Each path is a new rotation, seen through one point. The rows after it are directions, each followed by how far the rotation turns it, in degrees a step (0 if it stays put).
Each turn is a multiple of 5 degrees from 10 to 175, or 0.
Each row of a path follows its step; steps can be skipped.
path 1
step 0: [ 13   5  -6  -2   7  -4   5  -6   5   5   1  -2   3 -16   7  -7   4   5
  17 -15   0  -1   2  -3  -8  -1  -2 -12  13  -4   0  -1  10]
step 1: [  1 -18   9  -9 -11   2   4  -2  -8 -11   4  -9   8  10  -6   0  -2   5
  -1  -2  -1   6  -3   6  -2   3   0 -10   0 -15 -13  -5   7]
step 2: [-13   5  -7   8   6  13   9  -3   3   3   4 -10   7   2  -6   1   6  -9
  -3   9  -3  -4  15  11  -7  -8   4  -6  -2   0  10 -10   2]
step 3: [  6  -1  -9  -3   2  -5  -3  -5   6   1   7  -4   7  -5   7  10   4   0
 -14  -4  -7  -2  -7 -22  -7   9  -9  -2 -11  -2   6  -8  -1]
step 4: [ -4  10  -2   3  -7  -6   9  13 -13 -14  10 -12   3  -3   0  -2  -4   8
   6  -6  -3   8  -1  -1  -2  -1  -3   4   9  10  -6  -3 -13]
step 7: [ -5  15   1   1   4  -8   0 -11  11  -1   7   2  19   1  -2  -6  10  -2
   5   3 -13  -1   8  10  -4   1  -7  -6  -3   0 -13  -5  -2]
step 8: [ 15  -3   1   5  -2  10   3  -4   2   2  15  -5  -3  -6  -1   9   4   5
   4 -10   5   8   5 -11 -11  -1  -5  -8  10 -13   5  -7   6]
step 10: [-14   4 -14  -5   8   6  12   5   9   2  -5 -13  10  -8   1   0  11  -3
  -6   2   2   1   4  -1   1  -3 -11   3   1   3  18   4  -3]
step 11: [  7   2   8 -11  -5 -15  -1  -3 -11   0   0  -5   4 -10  17   2   6   5
 -12  -9 -12  -7  -2 -10 -10   8   1   1   4   4   1  -3  -4]
step 12: [  4   5   2  -1   8 -12   7   7   4 -14   5  -7  -3   4 -11  -5  -4  14
   6   5  -8   8   6  12  -4  -5  -5   4  14   3  -7  -6   0]
Speeds:
[-2  5 -1  4  4  2  4  1  0 -2 -1  4  5  0 -6  0  0  3  1  2  2 -4  1  4
  0  3  0  0  3  4 -1  0  0]  140
[ 2  3 -7 -5 -5  2  1  2  1  0  0  5  1  4 -1  2  1 -2 -1 -3  3 -1  3  1
 -1 -2  1 -1 -1 -3 -2 -5  0]  55
[ 6  2  0  1 -1 -1  2 -4  6 -1 -4 -1 -2 -2 -1  0  0 -3  0  0  6 -1  0  0
 -5  3 -2 -3 -1  0  6  3 -1]  140
[ 3 -2  3 -3  2 -2 -1 -3  2 -3  1  0  2  3  5 -3 -1  2  3  1  0 -7  1  5
  1 -4  0  0  3 -3  1  0  2]  60
path 2
step 1: [ -4  14  -1  14  -1  -6  10  -6  -3  11  -4  -1  -3  -7  -6   0  -5  -5
  14   1   7  -8  -5  -1  -6  -6  18  -5   6 -10   2   0  10]
step 2: [  0   7   1  -9 -13  17  -4   6  -5   6  12   1  -6   8  -3  -6   2   1
  -3  -3  -2 -17   4  -2   9   0 -10   3   3  18  -2  -2  -4]
step 4: [-10   0 -10   3 -12   5  -8  -1  -5  -1   5   5  22 -16   0   5  -9   2
  -4   1  -3  -1 -11   1  -3   2  13  -2  -1 -10  -3   0  -5]
step 5: [  9   5  15 -10   5   9  -1   7  17   1   1   7  -7   5  -8   0  -3  -2
  12  -6   4   4   8   1   9  -6  14   1   7   6   2  -1  -7]
step 7: [  2 -13  -3   1 -13  11   4  -1  -6  12  -5   5   1  -1   9  -4   8  21
 -12  -4  -1  -2  -2   0   2   5   7   6   1  -4   3  15  -3]
step 8: [ -3   2   4 -17  11  -4   6  -4   6 -14   3   6   9   4  11   5  -6  -4
   7  -5  -4  -2   0  10   8   4   1   9   2  -9 -13 -13  -2]
step 9: [ -5   2  -4   9   2   4 -13   0  -7  10  -1 -15  -7  -5  -6   7  -8   5
  12   3   7  13  -4  -8  -2 -18   4  -1   4  -6   3  -7  -1]
step 10: [  5   1   1   9 -10  17   6   7   0  -7 -12  13  -9  -4  -4  -5   8  -7
  -6   0   9  -5  -6  -3  11   9   0   4   3  13  -7   0   1]
step 11: [  3   6  -7  -9   7  -5   8  -3  -1   5  -5   0  -4  10   0   1   2   8
   7  -7  -1 -20  10   7 -12   1  -2  -1  -9 -18   2   0   9]
step 12: [-11   1  13  -5 -12   1  -1   4 -10   4   7 -10  15  -6   4   4  -8  11
 -11   1   0   1 -10   4   7 -13  -8   4   3   4   1  -7  -1]
Speeds:
[ 1 -1  3  6 -1 -1  0  0 -1  0 -2 -3  0  0 -1 -2 -5  1 -4  4  3  6 -3  1
 -3 -3 -5  3 -1 -1  1  0  1]  120
[-1 -3 -3 -2  0 -2 -4  0  1 -1 -4  2 -1 -2 -2  2 -6 -3  4 -2  0  4 -5  0
  6 -2  2 -1 -5  0  1  1 -3]  80
[ 3  2  2 -2 -2  0  4  0 -7  1 -3  3 -4  1 -6  0 -1 -4  0  2  4  0  2 -3
 -2  3  2 -3  1 -1  2 -1 -5]  80
[ 4 -3  3 -5 -5 -2 -4  4  1  1  0  1 -2 -4  0  0  5  3 -1 -1  1  0 -5  1
  0 -1 -1  3  4  3  3 -1 -3]  145
path 3
step 1: [ -5  12   5   1  -7 -10   7  11  -1 -11   4   5   3   8  -2  10   4   4
   8   3   8  -7   4   0   3  12   9   9   4 -10   4  15 -15]
step 3: [-12  -8  12  -7   8  -2   5   0  -3   1  15  -1  13   8  -6  14   5   0
  11   7   7   2   2  -8   3  -6  -8  10   3  -5   9   8 -10]
step 4: [ -9   1  -3   4 -13  -1 -11   1   5  14  -1   3  17  10  -3   2  -5   7
   0   0   2   9   8  -3 -12  -4  -7  15   5  -4   9  12   2]
step 5: [  3  10   9  -2  -6   1   8   2   9  13  12  -1   3  13   3   9   2  -1
  13  14   0  10 -10 -10  -6   1  -7   3  -8   0   2  12   6]
step 6: [ -5  -3   7   9 -11   5  -1 -13   7   3 -11   4  -1   9   7   8   9  -4
   6   1  -7  20   5 -14  -9   5   3  -1   5  -3   7   5  -2]
step 8: [  2  -2  -3   7 -18  -3   8  -8   9  -1   6  10  -3  10  -4 -10   9  -2
   0  -8  -1   0  -1 -20   6   8   1   1  13   8   8   6  -4]
step 9: [ -9   6   8  -4  -9  -7  12   5   5   7  10   6  -1  -1  -9  -4   9 -10
   4   2  -6  -2  -5  -3   1   2  11  -1  12 -20   4   3 -14]
step 10: [ -4   8  -7   8  -1 -15   3  -6  10   7   1  -6  -1  10   1   7   8   7
 -10  -5   7 -13   6 -11  -2   5   3   9   8  -8   9   8 -15]
step 11: [ -8   3   0  -2  -5  -3  16  -1   8  -3  12   3   8  11 -10   9   8  -4
 -13   2   4   5  -4  -1   0  -6 -10   6  -8 -13  -6   7 -14]
step 12: [-20   3   8  -9  -6   4   0  -9   3  -5   2  -7   7  13   2   8   4   9
  -9   8   4  -2   7  -4  -5   6 -10   8  16  -4   7   8   0]
Speeds:
[ 5  5 -2  3  1 -1  1  2  3  3  4 -2 -4  2  0 -2  2  5 -1 -2  3 -1  0 -1
  2 -3 -4  0 -3  3  2 -3  2]  130
[-4  0  0 -1  5  1 -3  2  0 -2  1  1  0  3 -1 -1 -5 -2  3  0  1  3  2 -4
 -4  0  0  3 -7  0  4  0  5]  35
[-1  4  1 -1 -3  6  2  0  4 -5 -3  0 -1  3  4  3  1  1  0 -1  1  2  2  3
 -4  4 -3 -4 -2  1 -4 -1  3]  55
path 4
step 1: [  2   3  -1   9   1  -6  11  -2   1 -17   1   0  -2  10 -10  15  -7 -10
  -9 -10   1   7   5  -2  -6  11  -3  -3   1   8   1  -3  -5]
step 2: [ 12  -8   9   2  15   1   7   2  -1  -3  -8   3  -6  -2   3   5  -1  -5
  -2   3   6  16   3   4 -12   6   0  12  -8   2  -3  11  -8]
step 3: [ -6   1   2  -8   6   7   9  -6  -8  -7  -5  -3  -3  -6  -1  -4 -12  -4
 -11   1   6  -6   6  10  -6  16  -5  -2   6   8   2   3 -15]
step 4: [  5  -6  -6   7   3 -10   4  -3 -14 -15   4  -1  -9  -3  -6   2   8  -7
   2  -4   5   2  18  -5  -3   6  -9   4   1   7  -3   9  -4]
step 5: [  3   5  -6   7  10  -8  14  -7   5   4   3   3  -8  -1  -8   2  -2  -3
   2  -9   0   6  -3  14  -5  11   2   6  -2  -2  -5   9 -19]
step 6: [  3  -6  -2 -11  10   1  -2  -1  -2   0 -19   1  -3 -10 -16   0  -3 -11
   5  -4   4  -7   8   6  -3   5  -9  11  -3   2   5   6  -6]
step 8: [  3 -13 -11   4  11   1  -3  -3   3   0   4  10   0   0  -9   6  10  -9
   4  -7   5  13   5  14  -7   4   6   8   7   5   2   9   0]
step 9: [  4 -11  -6  -4   4   6   0 -11   5   0  -6  -9  -1 -14  -2   2 -10  -2
  -6 -13  -8   3   2  18  -3   2  -9  -4  -4  -2   6   5  -9]
step 10: [  7 -14  -5   3   2   4   0  -9 -14  -5 -14   4  -2   3  -3   3  14   3
   5  -5  -5 -12  11   9   4   7  -3  -1   2   6   9   7  -1]
step 12: [  4  -2  -8   3  10   2  -5 -11   3   5  -6   3  12   0 -20   8  -3  -4
   5  -6  -7  -1   2   7  -6   3 -10  -8 -10   6   5   5   5]
Speeds:
[  4  -2   5  -2  -1   4   4   1   1   3 -10  -1  -1   0   0  -1  -3   1
   0  -1  -2   0  -1   0   2  -1   2   2  -2  -4   1   1  -2]  100
